(in the rows, 128 means zero)
Named moves (each a turn or a mirror), then the moves between two rows, first move first; the first pair answered:
move F:
[130  99 100 129 143 172  95 125 132 150] => [155  97 122 120 151 169 121 119 162 132]
[110 128  90 127 135 185 101 118 148 119] => [131 125 101 125 138 185 119 117 167 108]
[116 186 145 117 139 129 141 164 154 124] => [ 97 185 136 123 130 129 125 170 134 140]
move P:
[ 87 128 126 131 110 130 127 144 105 153] => [103 125 151 131 107 114 152 138 109 149]
[103 147 131 130 110  94 123 106 107 156] => [107 147 128 132 107  88 121 103 107 145]
[121 165 133 146 104 102 154 121 107  85] => [104 170  97 145 105 127 120 131 102  86]
move V:
[132  88 154 129 128 150 150  99 138 125] => [128  98 149 116 144 154 130 123 166 141]
[167  95 112 116 164 158 122 127 197 104] => [171  80 121 142 139 158 150  83 138  75]
[129 128 138 118 135 121 134 126 111  97] => [127 133 136 108 142 120 125 140 134 107]
[101 153 140  92 123 133 139 170 180 155] => [110 126 154 127  79 128 183 107  97 112]
move Y:
[118 126 149 121 121 127 142 146 119 159] => [130 111 132 123 122 102 118 140 101 150]
[118 142 161 130 112 120 160 123 125 143] => [122 139 136 128 110  88 129 125 108 136]
[142 111 130 125 122  94 123 104 112 114] => [128 131 157 126 125 135 164 111 143 132]
[132 133 122 120 123 145 122 103 133 147] => [130 143 118 117 127 135 116 109 134 148]
Pairs:
(2 to 4 moves a pair)
[105 117 125 156  99 125 130 120  80 159] => [155 129 165 133 124 107 174 119 150 125] => Y, Y, F
[116  63 112 135 109 127 124  88  79 178] => [ 88 125 102 143  80 110 116 114  62 171] => Y, F, P, F
[153 128 131 118 162 102 105 168 166 138] => [136 106  90 148 140 164  91 137 112 100] => V, P, F, P
[158 141 116 137 119 122 156  88 114  43] => [163 139 121 135 122 122 158  90 130  43] => V, F, V, F
[140 128 146 116 157 120 162 111 145  97] => [123 147 155 110 154  93 154 136 145 128] => Y, F, P, F
[160  95 149 104 162  91 115 127 165 140] => [145 123 173 119 146 144 175 125 176 130] => P, V, Y
[175 109 174 123 140 104 190 113 169  90] => [112 112 158 148  92  66 156 126  64 154] => F, P, P
